In the rows, 128 means zero.
The rows of A fall into a few groups, which share some directions, and each row is roughly a mix of its group's hidden directions, except some rows that fit no group.
A (123 x 10):
[[117 177 139 124  76 102 139 156 134  96]
 [147 113 130 157  89 150 117 153 136  66]
 [185 122 108 122 165  98 149 159 151 142]
 [128 119 120 138 182 150 155  72 118 150]
 [160 157 128 176 102 134 101 147 120  82]
 [173 106  85 134 135 104 147 130 180 121]
 [135  83 130 112 179 153 123  98 104 160]
 [112 154 164 178 116  95 104 146 114  97]
 [100 166 133 110 172 103 114 170 115 157]
 [142 153 118 120  93 106 182 108 168 107]
 [ 97 175 144 115  71 118 153 145 132 113]
 [132  81  97 146 157 152  98 101 112 163]
 [104 154 151 115  92 120  83 135  88 160]
 [105 159 144 103 161 123 171 111 156 169]
 [118 130 151  99  95 172 152  87 111  96]
 [ 99 133 124 123 173 149 140  83  99 169]
 [159  88  96  76 139 148 145 104 150 130]
 [105 134 149 146 103 164 184 105 149 155]
 [136 166 119 174 120  79 116 163 147 127]
 [146 162 131 128 177 123  91  79 129 146]
 [120 179 156 128 104 100  90 145 101 101]
 [113 137 123 153  54 110 110 126 104 108]
 [ 82 161 145 156 127 131 108 178  99 123]
 [143 119 132 117  78 127 168  79 155 108]
 [139  99 123 136 114 164 186  93 151 108]
 [146  69 113 103 161 144 151 105  97 123]
 [152  97 120 161 189 107 104 114 129 147]
 [175 162 142 147 141  86 109 126 132  85]
 [ 96  84 132  92 141 124 148 100 127 177]
 [119 132 108 115 180 133  85 128  81 152]
 [ 77 170 137 133 117 109 115 182 123 127]
 [117 130  76 172 147 143  78 128 116 132]
 [147 103 134 144  84 143 140  88 148  78]
 [112 115 122  93 150 146 158 172 128 181]
 [193  91 115  95 149 142 111 121 116 119]
 [ 82 107 125  87 134 167 161 133 102 148]
 [ 93 109 138 148  93 137 182 110 165 141]
 [ 84 114 132 127 111 126 176 170 164 146]
 [119 122 139 110  69 129 105 186 137 117]
 [141  93 104 108 185 123 109 120 129 173]
 [156  73 116  98 111 159 120 111 135  89]
 [164 113 116 127 131 129  63 160 118  95]
 [ 82 162 145 112  97 112 104 173 116 112]
 [160  80  92 149 137 140 107 155 154  98]
 [152  76 151 122 142 143  85 132 141 168]
 [102 145 114 140 116 125 195  87 145 142]
 [ 94 162 148 101 135 141  91 149  79 140]
 [132  70 126 101 124 172 155  93 133 130]
 [115 174 129 134  76 101 159 143 144  98]
 [137 121 108 103 191 131 102 149 104 164]
 [153 104 108 154 127  86 152 140 178 155]
 [118 152 140 123 146 120  64 155  87 145]
 [109  76 124 109 132 184 155 119 115 105]
 [140 165 150 135  81  97 108 163 151 103]
 [107 104 130 141  89 167 155  78 118 105]
 [158 153 130 154 117 103  70 158 134 100]
 [146 158 132 141  88  87  96 172 137 110]
 [142 115 101 131 157 128  84 182 145 158]
 [100 169 128 120 153 125  90 152  97 171]
 [125  80 135 132 153 153 172  79 136 133]
 [152 156 125 137 153  85  70 125 122 102]
 [124 121 129 118 185 138 157  77 101 147]
 [ 81 166 131 126  95  94 142 166 149 124]
 [102 157 134 136 154 113  78 168  95 112]
 [130 157 102 167 117 122 110 167 168  91]
 [159  96 122 135  95 146 111  82 132  81]
 [116 125 141 143  76 137 177  89 151 113]
 [127 156 138 137 177 117  75 165 115 112]
 [108  70 129 107 168 150 142 107 126 162]
 [100  89 130 114 154 170 182 122 124 121]
 [180  84 118 108 122 139 161  95 151 125]
 [165 102 101 124 185 126 106  95 115 146]
 [163 102  85 124 118 140 169 122 176 123]
 [134 116 128 102 137 134 184  67 143 134]
 [ 65 147 143 129 119 151 168  92 125 128]
 [128 148 116  95 153 137  80 144  92 171]
 [133 134 111  99 176 137 144  67 108 129]
 [ 96 134 144 129  85 127 189 103 151 125]
 [120 118 118 114 117 149 198  91 152 142]
 [122 174 143 131  73  98 147 148 149 105]
 [154 137 151 122  94 105  75 169 119 105]
 [ 92 129 150 131 101 116  88 186 115 112]
 [159 103 130 145 102 135 109  99 139  63]
 [ 80 143 165 124 122 139 173  92 110 146]
 [154 145 140 129 126 127  78 188 103 112]
 [148 133 135 132 111 130 169  68 168 146]
 [ 74 140 148 124  80 156 153 101 123 115]
 [ 98 113 152 139  66 161 129  98 128 110]
 [113 154 126 106 152 128 196 113 115  96]
 [100 180 138 154  86 102 112 149 115 150]
 [110  83 129 115 173 179 135 134 110 150]
 [ 95 105 114  99 187 147 141 111  94 125]
 [165  93 112 148 118 120 156 133 183 101]
 [125 143 129 131 161 117  66 154  94 158]
 [ 94 140 144 122 125 139  77 171  88 145]
 [118 141 160 139 139 108  65 148  90 112]
 [135  72 112  75 139 127 151 111 158 128]
 [131  73 110  96 140 148 179 121 115 111]
 [126 164 103 138 167  74  99 150 127 144]
 [173  79 107 154 125 120 138 123 172 112]
 [143 127 107 115 175 133  72 140  93 151]
 [161  90 116 155 119 130  76 156 161 127]
 [159  75  93 134 138 133  90 130  95 111]
 [104  90 122 104 172 152 181 124 123 127]
 [131  80 106 172 155 167 141 138 139 153]
 [143 129 114 135 131  91  79 189 131 135]
 [170 123 125 153 123 105  76 176 127 129]
 [ 93 118 120 139 115 110 186 117 173 150]
 [147 137 122 109 162  96  82 182 125 121]
 [127 157 117 152 150 122  73  98  85 141]
 [ 83 128 134 128 146 162 155  69 113 135]
 [189 114 111 121 175 127  98 110 109 130]
 [187 122 100  94 143  91 112 152 137 121]
 [147 101 120 135 196 144 153  95 143 131]
 [107 140 130  65 148 147 133 172 103 115]
 [120 151 138 164 155 121 135 192 126 161]
 [150 102  99  89 134 142 173  93 158 138]
 [181 168 124 115 108  85 117 145 133  99]
 [147 150 131 155 121 130  67 164 101 104]
 [ 98 168 137 127 160 103 106 181 111 145]
 [ 99  92 132  92 101 163 136 177 137 134]
 [112 103 139 108 106 164 182  86 140 122]
 [140 154 151 140 117  91 117 110 161  68]]
Which row in each list fits none of the groups? There is exactly one, and every other row fits one group, some only roughly.
  z32: [153 100 110 131 130 122 191 101 159 103]
  z666: [138  53 116 140 159 134 114 146 150 126]
  z383: [134 130 141 123 179 144 102  87  84 154]
  z180: [127 126 112 101  76 126 167 147 168  99]
  z196: [149 127 133 136 100 114  56 163 115 123]
  z436: [172 109 106 112 118 101  89 152 152  89]
  z341: [110  99 131 130  92 140 182  95 142  93]
  z277: [102 103 121 103 177 159 163 114 114 160]
  z974: [118 107 127 154  77 115 129 145 187 111]
  z945: [125 156 148 170  70 101 136 137 156 117]
  z535: [102 126 139 138  75 132 134 114 123  64]
  z492: [ 90 174 153 113  89  93 147 129 147 122]
  z72: [118  80 136 123 110 166 177 101 142 107]
  z326: [123 148 159 105  69 112 137 169 143 108]
 : z974
  z959: [160 155 132 154  99 103  76 108 142  97]
  z454: [ 86 141 151 135 101 142 192 127 144 145]
  z424: [140 127 136 144 150 121 172  71 159 158]
  z449: [137 116 143 127  84 148 159 105 143  68]
  z955: [129 141 137 135  83  99 108 170 143  78]
  z556: [117 151 140 127  87 104 130 195 147 114]
  z803: [133 101 104 116 164 149  80 144  80 130]
  z36: [173  96 132 119 135 133  85  86 105 100]
  z288: [101 145 128 110 164 148  88  98  79 118]
  z774: [ 89 107 147 151 161 129  89 157  98 156]
  z189: [ 74 179 147 142 137 105 154 112 130 149]
  z227: [119 169 141 127 124  90  74 150 128  94]
 : z36
  z305: [139 160 144 158 156 110  97  83 120 167]
  z540: [169 128 110 108 176 110  82 153 125 144]
  z295: [149 126 113 144  92 111 151 156 168  77]
  z226: [162 116 120 118  96 109  77 161 131  91]
  z787: [137  50 102 126 128 158 128 123 136 143]
  z755: [133 164 147 111  75 108 177 115 145 120]
  z353: [153  98 119 147 164 133  66 152 110 123]
  z467: [126  63 125  84 145 165 125 117 123 121]
  z675: [107 175 146 144 126 114 175  86 118 153]
  z597: [135 154 112 163  87 113  89 163 148 101]
 : z755
  z273: [167  69 117 144 136 137 157 111 158 150]
  z796: [ 98 109 130 103 139 152 146  91  95 179]
  z709: [119 181 129 122 171  93 100 121 115 160]
  z242: [139 108 130 134 108 116 184 168 173 142]
  z873: [115 199 143 139 127 108 138 149 143  92]
  z85: [148 154 113 157 126  90  70 100 114 127]
  z229: [114 158 160 150 139 101 144 177 158  97]
  z708: [143  64 115 120 139 177 158 124 129 128]
  z293: [101 139 138 173  85 104 127 148 161  94]
  z725: [135 184 132 120 135  89  80 136 102 144]
 : z293
